One turn sends every row of this set to another row. A few are shown first. Where does it send the rows asked after them?
suma: 17.8,15.6,-9.8,16.0,-20.9,3.6,9.2,-3.7,1.0,-23.9,10.1,-4.2,-11.5,33.5,-6.4,-24.8,27.1,9.0,-5.6,-2.9,30.5,3.9,-28.6,-36.4,-13.9,18.4,-4.3,-10.8,-5.2,13.8,2.3,16.3,-18.3,6.5,-3.7,1.8,-13.5,-4.4,8.4,-10.0,1.1,0.1,-17.1,1.9,-3.1,-1.7,-15.6,-22.6,10.3,-0.4,17.2
vezo: 0.3,-1.7,-21.5,-6.5,-16.5,-7.2,6.9,6.9,17.9,-30.7,-4.1,5.3,10.3,22.9,32.9,-13.7,11.2,26.9,1.7,3.4,0.9,0.2,-17.7,-1.6,-3.0,14.7,2.0,-3.3,-1.7,0.7,1.9,4.4,13.8,-9.9,-24.3,8.4,-17.9,19.8,-9.8,-10.5,-2.0,-11.7,5.5,-29.4,22.1,-1.5,12.2,-3.4,-7.6,18.7,18.5
Lazuz: 8.1,-0.8,-0.2,17.6,-16.7,-10.6,-12.1,9.7,-3.6,-21.5,-10.2,18.9,-18.5,0.2,-10.9,2.9,-7.4,12.7,11.2,21.5,18.3,9.9,-9.6,0.5,-5.1,-8.5,-17.1,15.8,-9.3,6.0,1.3,-13.0,-4.6,-3.0,-5.6,-18.1,-34.2,18.1,2.3,-7.5,10.5,-13.8,-34.5,-9.4,-7.2,-9.6,-4.9,-24.2,27.2,22.5,11.0
gib: 3.5,12.0,-10.1,-5.9,-12.6,-1.6,8.4,-5.4,-5.1,4.8,8.2,4.7,-2.2,0.7,-14.3,-14.4,-16.9,-3.6,10.6,22.2,-1.1,-9.4,-24.7,-31.3,-21.2,2.5,-5.1,-0.5,-11.3,-16.1,-2.8,1.7,3.2,-8.2,-8.7,-3.3,-8.9,18.1,-46.4,-11.7,26.1,-19.9,-5.7,12.8,22.1,-21.8,-24.7,-19.0,16.9,21.0,4.9
Zokuz: 7.3,28.2,7.8,15.2,-15.9,7.6,-26.1,-6.0,11.5,9.1,10.6,3.0,-0.1,12.9,-27.1,-11.5,22.5,20.0,25.2,4.6,13.0,-11.8,-16.1,-17.4,-18.7,26.7,5.1,-4.5,-12.5,17.9,2.7,1.5,25.5,12.3,4.5,4.5,-21.5,-9.4,-11.6,-5.1,-6.2,-0.9,-23.5,15.1,26.6,2.4,7.9,-11.8,8.6,8.1,38.3
zaf: 5.4,41.7,0.3,19.2,4.7,1.8,0.4,-3.6,29.9,10.4,-11.3,-0.2,-3.7,2.0,-12.1,-22.3,7.9,15.3,-3.5,-8.7,3.9,-10.3,-2.2,-3.8,-17.2,4.8,6.5,-13.6,-21.0,19.0,11.6,-9.5,3.0,10.1,16.4,20.4,-0.5,6.3,-8.6,-15.8,-16.3,9.5,-12.0,-7.3,9.3,1.8,-2.7,-16.6,-4.0,26.1,24.6
dasis: 19.8,37.2,1.2,12.8,-27.9,12.7,-5.1,-5.2,19.3,3.5,-3.7,-4.1,7.8,28.6,-27.4,0.1,-4.0,9.5,-2.8,-1.7,14.8,-19.5,-13.8,-14.6,-19.9,7.5,4.2,-3.4,0.7,1.0,9.0,-8.9,17.8,-2.4,-12.9,18.4,-12.7,20.0,-3.4,-23.9,-1.3,-19.9,-22.9,8.9,15.9,16.8,-9.7,4.9,-14.1,34.1,29.6
debel: 10.4,3.9,-11.6,6.2,-25.9,-8.5,-16.9,-30.3,24.0,29.3,-6.2,12.2,-9.4,3.6,3.2,12.6,12.3,-3.8,3.7,1.9,10.2,3.6,-9.0,-1.3,-1.3,9.0,-7.8,5.0,1.4,13.7,-3.9,12.5,2.5,11.4,-10.0,1.8,-28.3,25.5,-15.6,-22.4,-11.5,13.3,-14.1,-18.8,21.8,-22.6,-9.5,1.0,-15.4,26.8,23.0
Tuta: -1.3,-8.5,11.5,-19.1,-17.9,-1.4,6.9,6.1,26.3,-20.2,-7.2,6.6,-14.9,2.3,-23.8,-1.8,-9.6,13.6,12.5,12.8,2.5,11.1,0.3,-3.5,-3.9,-2.4,-4.7,0.7,15.0,2.0,7.8,-8.4,-10.7,1.6,-5.6,1.4,-24.4,29.8,-7.4,-7.1,34.0,-3.5,-29.8,-8.6,6.6,-27.5,-5.6,-25.0,10.2,9.5,30.3
zasi: 4.4,-1.4,-17.4,-3.0,-9.5,-14.1,-5.5,-4.8,5.9,-25.5,-7.2,0.0,6.7,8.8,29.5,-8.4,11.0,32.4,25.8,-6.3,6.8,12.0,-1.1,13.1,-20.3,8.5,4.3,-8.1,-18.0,23.9,-3.8,13.1,6.4,-7.6,-10.1,13.2,-19.5,11.9,-31.5,-5.1,10.7,-15.9,8.9,-6.2,20.9,5.8,4.9,-8.4,8.1,15.3,10.6
doli: 8.3,16.1,17.4,4.5,-25.6,-3.8,17.1,-4.7,8.1,0.6,-8.1,-10.9,9.6,36.5,-2.3,-19.3,6.7,9.6,3.5,12.3,7.3,7.9,-25.9,-20.2,-27.3,33.7,3.5,-13.2,-1.6,23.1,14.9,15.6,-13.6,-3.1,0.1,-6.7,-14.1,1.2,-14.8,-27.2,20.5,-18.1,-6.7,0.5,-4.6,-5.1,-19.0,-13.7,-13.8,-1.6,25.5
Burun: 14.3,27.9,-6.6,-5.8,-13.7,17.3,13.1,-17.3,9.7,5.9,2.7,3.6,-11.5,32.8,8.4,-18.1,10.0,11.5,17.7,-9.6,27.2,4.9,-16.1,-20.2,-12.7,32.6,-21.4,-10.0,-22.2,35.1,16.4,5.5,-11.1,-2.4,2.7,-5.1,-5.6,11.0,-10.2,-14.0,10.9,0.2,-15.3,10.6,-15.5,-1.6,-12.2,-7.4,0.0,21.0,-1.7
nivo: -3.8,17.0,-1.6,-17.1,-0.5,-16.1,-7.6,-12.1,27.9,-6.2,-23.3,10.8,-12.6,10.0,1.1,-6.9,-1.0,1.6,22.1,5.1,20.8,0.8,-4.6,5.2,-5.2,15.0,-15.4,10.0,6.0,-5.1,6.0,-12.3,-1.6,11.6,-5.2,-27.0,-23.5,18.7,-16.6,-1.8,30.6,-12.5,-34.0,-18.1,8.6,-10.3,-16.0,-14.5,30.7,23.7,11.5
zisa: -1.5,2.9,14.0,8.2,-34.0,-6.2,-18.3,-23.2,10.7,4.7,-25.2,5.5,-12.3,-0.3,7.6,0.3,7.9,17.2,-0.8,-1.2,30.3,6.8,-0.2,-11.0,-20.6,3.6,0.5,-4.2,0.5,14.0,-11.2,9.8,16.3,-0.8,-7.1,29.0,-25.8,7.9,-5.7,9.0,-19.7,0.8,-26.7,-2.9,13.5,-20.8,-21.2,8.1,19.2,22.9,13.3
funu: 0.0,25.0,-2.9,4.5,-3.1,7.8,7.5,-10.2,0.0,-3.5,7.2,6.2,-17.6,8.8,-10.6,-20.5,-4.5,-6.3,7.5,14.6,-5.6,-3.9,-14.5,-25.3,-7.1,-7.1,-20.5,-6.7,-30.4,-20.2,0.5,6.0,7.0,-14.5,3.9,3.6,2.4,19.8,-31.4,-1.5,20.5,-22.1,-14.3,-7.6,5.2,-32.9,-16.3,-2.0,24.9,24.8,1.2
vit: -4.7,24.6,-11.9,-3.2,-5.5,0.6,14.1,-5.6,-12.3,-7.1,18.6,0.2,-12.6,-8.2,-12.3,-25.0,-6.8,13.1,15.0,21.1,-14.3,-4.3,-17.7,-34.5,-12.3,-1.9,-6.5,2.9,-11.8,-21.6,2.1,15.8,9.0,-5.5,-8.1,-9.0,-6.6,1.2,-16.7,-7.8,9.5,-10.5,-24.4,-5.3,18.6,-27.6,-14.3,-18.3,18.8,9.4,5.7
tila: 5.6,-5.8,-12.5,2.6,-17.2,6.2,-17.8,-2.3,15.2,-36.7,15.8,12.5,-1.1,25.1,11.7,-27.4,9.1,26.3,17.2,-4.2,17.5,17.9,-17.7,4.7,5.0,8.1,-5.3,-2.1,-20.2,16.1,1.4,6.9,24.7,-4.2,-25.9,13.6,-19.4,21.2,-18.8,-0.4,13.9,-17.2,1.4,-15.4,22.2,7.8,-3.3,6.8,1.2,9.3,15.6
keb: 17.6,-11.8,5.6,2.3,-21.2,-4.8,-29.4,-6.4,21.5,9.9,3.5,1.8,-12.0,-9.2,-7.4,-14.4,-3.3,5.1,12.1,-1.8,6.3,6.2,-17.3,-6.4,-6.1,4.4,3.0,-6.7,21.3,22.4,4.6,19.6,19.1,-11.3,0.0,12.5,-13.4,7.5,-2.9,-14.0,-8.4,-13.4,-30.2,-28.5,9.4,-0.9,-30.2,6.9,-1.9,22.7,30.8

funu turns into gib
tila turns into zasi
Lazuz turns into nivo
And these:
suma turns into Burun
keb turns into zisa
dasis turns into Zokuz

